[[ 0.058 -0.034 -0.037  0.007 -0.120 -0.038 -0.060 -0.020 -0.076 -0.058
  -0.067]
 [ 0.059 -0.032 -0.057 -0.030 -0.111 -0.040 -0.086 -0.101 -0.054 -0.039
  -0.047]
 [ 0.041 -0.038 -0.037  0.011 -0.109 -0.041 -0.004 -0.012 -0.080 -0.061
  -0.065]
 [ 0.033 -0.039 -0.038  0.010 -0.105 -0.041  0.030 -0.007 -0.078 -0.067
  -0.065]
 [ 0.156 -0.023 -0.050  0.008 -0.150 -0.029 -0.079 -0.092 -0.078 -0.044
  -0.059]]
-0.065

[[ 0.112  0.027 -0.050  0.098  0.088  0.159  0.021 -0.036]
 [ 0.144  0.161  0.111  0.226  0.008  0.065  0.292  0.098]
 [ 0.190  0.085 -0.052  0.034  0.066  0.203  0.010 -0.005]
 [ 0.223 -0.001  0.086  0.084  0.030  0.105  0.164  0.137]
 [ 0.211  0.018  0.136  0.020  0.058  0.044  0.104  0.173]
 [ 0.091  0.141 -0.155 -0.047  0.094  0.174  0.026  0.010]
 [ 0.130  0.057 -0.053  0.122  0.034  0.157 -0.012 -0.031]
 [ 0.177  0.036  0.119  0.051  0.031  0.074  0.109  0.094]
 [ 0.172  0.042  0.162  0.139 -0.035  0.146  0.039  0.088]
 [ 0.214  0.020  0.119  0.048 -0.005  0.035  0.133  0.139]]
-0.005

[[ -8.838 -18.841   4.118   3.582   4.199  -5.738  -8.784   8.021  -2.764
   -5.074   5.000  -9.289   9.196 -16.994 -14.680  -3.562]
 [ 13.214 -18.841   4.709  -1.110  10.858  13.275  -4.259 -11.466   3.526
   -8.389 -19.851   2.794 -13.873   3.518  16.645  -3.790]
 [  6.299 -18.841  14.902   2.261 -10.781  -4.968  13.805  -0.236  -7.193
    3.681  -6.900   7.795  -1.872   4.524  -2.663  15.146]
 [  2.608 -18.841  13.882  -2.037 -11.495  -9.365  12.209   3.481  -7.649
    3.278  -2.359   5.004   3.144  -0.820  -8.656  13.750]
 [ -6.066 -18.841  -1.486   5.922  14.171   2.575 -16.129   3.488   2.892
  -10.439  -0.314 -11.115   3.479 -17.930  -6.477 -12.777]
 [ 10.860 -18.841   3.390   0.813  13.662  14.371  -6.868 -11.228   4.776
  -10.582 -18.810   0.644 -12.406   0.707  15.091  -6.083]
 [ 15.811 -18.841  -0.042   0.447   4.858  -4.153  -5.407   2.373  -7.469
    2.217   4.107  10.730   4.027   2.903  -2.369   4.199]
 [ -7.478 -18.841  -1.970   0.804 -11.405  -4.281   7.651   3.255   5.901
   -2.157  -8.723   2.340   4.053  -6.155   2.384  -3.568]
 [  4.107 -18.841  14.396   3.258 -11.552  -6.909  13.249   2.096  -8.000
    4.217  -4.703   7.035   0.461   2.747  -6.976  14.534]
 [ 15.944 -18.841  -0.228   2.087   7.463  -0.942  -6.052  -0.467  -5.735
    6.041   4.590   8.545   3.192   3.455  -2.550   5.313]
 [  1.457 -18.841  -1.575   4.910  -9.139  -9.705   1.639   6.332  -1.076
   -6.585  -5.392   9.351   4.544  -3.476   0.390  -2.565]]
15.146

[[ 218.585  -54.029  132.211   39.667 -184.401  -79.041 -219.716 -103.528
  -141.182 -125.628  -14.289]
 [ -52.168   36.088   20.731  -49.081   85.875  -24.809  -33.056  -21.908
   -63.167   86.630  159.064]
 [-164.346  -36.569  132.993 -156.860   32.631  -72.288  -50.433   30.803
   148.356   84.967   56.975]
 [  28.709   45.864  -39.564  -42.270    0.572  -91.561  133.291   19.938
   -62.260   85.817 -122.893]
 [-214.230  -42.566 -164.044   53.692  -20.891   17.365  -30.205  -77.021
     4.676  175.466   35.182]
 [-198.759   69.318   -3.047   33.961   -6.271    0.320  -55.199   27.870
     5.754   -5.468  -97.940]
 [-176.364   41.490   67.210   14.203    1.957  -40.770   -1.723   93.734
    59.278   60.480  -63.285]
 [  42.155  219.969 -157.476  -48.255    9.389   31.311  -64.579   56.724
    43.409  113.508  189.526]
 [  94.182   74.853   77.284   76.394 -269.930  118.145  -98.852 -153.072
  -150.397 -164.076  175.946]
 [  32.282   57.955    0.098  -74.719  -71.329   -2.136  110.637   -6.411
   -31.447   39.726  -75.722]
 [  51.860  160.996 -199.624  -64.541  111.792  117.184  -91.079   38.620
    95.009  -62.734   67.904]
 [  30.354   98.062  -77.235 -130.074   10.431  -21.744  116.488   10.636
   -31.782   30.329 -189.735]]
56.975

[[-0.012  0.057 -0.080  0.010 -0.197 -0.151 -0.044 -0.096]
 [ 0.229  0.046  0.038  0.192  0.106 -0.046  0.195 -0.001]
 [-0.037 -0.002 -0.045  0.034 -0.061 -0.058 -0.092 -0.222]
 [-0.117 -0.011  0.036 -0.046 -0.027  0.098  0.000  0.009]
 [ 0.029  0.144  0.060  0.144  0.036  0.015  0.026  0.025]
 [ 0.110 -0.006  0.058 -0.013  0.049 -0.040  0.045  0.062]
 [-0.177  0.201 -0.033  0.006  0.069  0.146 -0.017  0.102]]
-0.222

[[ 0.028  0.008  0.082  0.075  0.012  0.005 -0.152 -0.053  0.002]
 [ 0.093 -0.073  0.103 -0.074 -0.083 -0.166  0.147 -0.052  0.065]
 [-0.127  0.049 -0.136 -0.002  0.066  0.090  0.004 -0.040 -0.023]
 [-0.098 -0.089 -0.101  0.139 -0.027  0.007  0.077 -0.017  0.051]
 [ 0.008  0.059 -0.047  0.012 -0.027 -0.017  0.024 -0.055  0.013]
 [ 0.002  0.000 -0.122  0.009  0.003 -0.039  0.262  0.018 -0.005]
 [ 0.046 -0.021 -0.023 -0.016  0.054 -0.081  0.097 -0.003 -0.002]
 [ 0.083  0.038 -0.012 -0.016  0.049 -0.059 -0.080 -0.118  0.013]]
-0.023

[[ 0.5  1.3  0.7  0.3  1.3  0.0]
 [ 1.9  0.1  1.4  2.1 -1.5  0.2]
 [ 1.6  0.9 -0.6  1.0 -1.2 -1.6]
 [ 1.2  0.9  2.4  0.9  0.5  1.6]
 [-0.7  1.1 -0.9  0.6  2.3  0.5]
 [ 0.5  0.8  2.6  0.3  2.2  0.4]]
-1.6

[[ -7.8  23.0  -8.2  10.1   7.6  -2.8  -3.9 -22.4   7.1  17.6   9.2   7.7
    7.3   3.8]
 [ -1.2  11.6  -6.3  27.8  24.1   2.1   9.4   5.0   0.0  22.8  -6.4   3.1
   -9.6   8.4]
 [ 10.2  19.4  -2.1  30.3  16.7   2.1  19.5   5.4  -2.3  21.0   1.1  -3.9
  -10.2   9.6]
 [ 25.0  23.2  14.4  20.9  -5.9   1.3  26.7   3.8  -3.8   2.3  17.7 -17.1
    2.3   5.9]
 [  6.4   0.1  15.6  17.0   6.5   7.3   8.1   2.7   9.1  16.0   2.5   6.6
   12.6  13.2]
 [ -5.6  -4.5   8.5  14.6   4.8  -1.5  -0.7  15.1  14.4  -2.9   7.7  10.4
   -4.9  13.4]
 [ 16.4   7.5  12.5   7.8   7.0   6.5   8.6   2.6  12.6  26.7  -1.3   3.7
   15.5   6.2]]
9.6
---
[[27, 67, 37, 75, 49, 14],
 [96, 27, 97, 87, 67, 8]] Out: 67

[5282, 9474, 3925, 2667, 8690, 3445] Out: 9474

[[670, 178, 438, 427, 331],
 [293, 111, 204, 170, 13],
 [204, 561, 229, 926, 143]] Out: 178

[[-14, 39, -29, -1, 11],
 [13, 46, 8, -2, 16]] Out: 39

[[132, -865, 986, 617, 801, -290],
 [132, 471, 938, -323, 691, -290]] Out: -865

[[-377, -288, 587, 66, -515, 516],
 [140, 456, 100, 248, 698, 58]] Out: -288

[[-35, -35, 25, -49],
 [4, 25, -16, -41]] Out: -35

[9, 98, 29, 72, 24, 76, 48] Out: 98
---
0.21	-0.07	0.07	-0.07
0.02	-0.04	0.09	-0.17
: -0.07

-12.54	-1.05	-9.16	-19.46	15.67	5.61
-1.80	-8.22	11.27	10.06	-8.97	13.37
-1.52	-13.59	-17.05	-2.93	-12.36	-19.95
: -13.59

146.2	-97.5	-4.4	-85.4	-160.4	84.4	108.4: -4.4

-46.398	-167.720	61.479	-212.154
-51.771	-128.325	-85.490	-25.220
-30.957	-160.844	42.266	119.251
: -25.220

15.71	-1.56	-3.54	1.75	9.67	13.20	7.77
-12.99	-0.05	15.24	-4.75	-2.46	0.87	-6.39
0.64	8.62	0.61	-1.91	-9.36	-11.83	5.35
: 0.61

-145.0	-24.9	-47.3	-18.8	81.3
222.5	-220.3	-114.7	54.0	-136.5
-8.1	-135.4	21.5	-88.3	-76.0
: -8.1
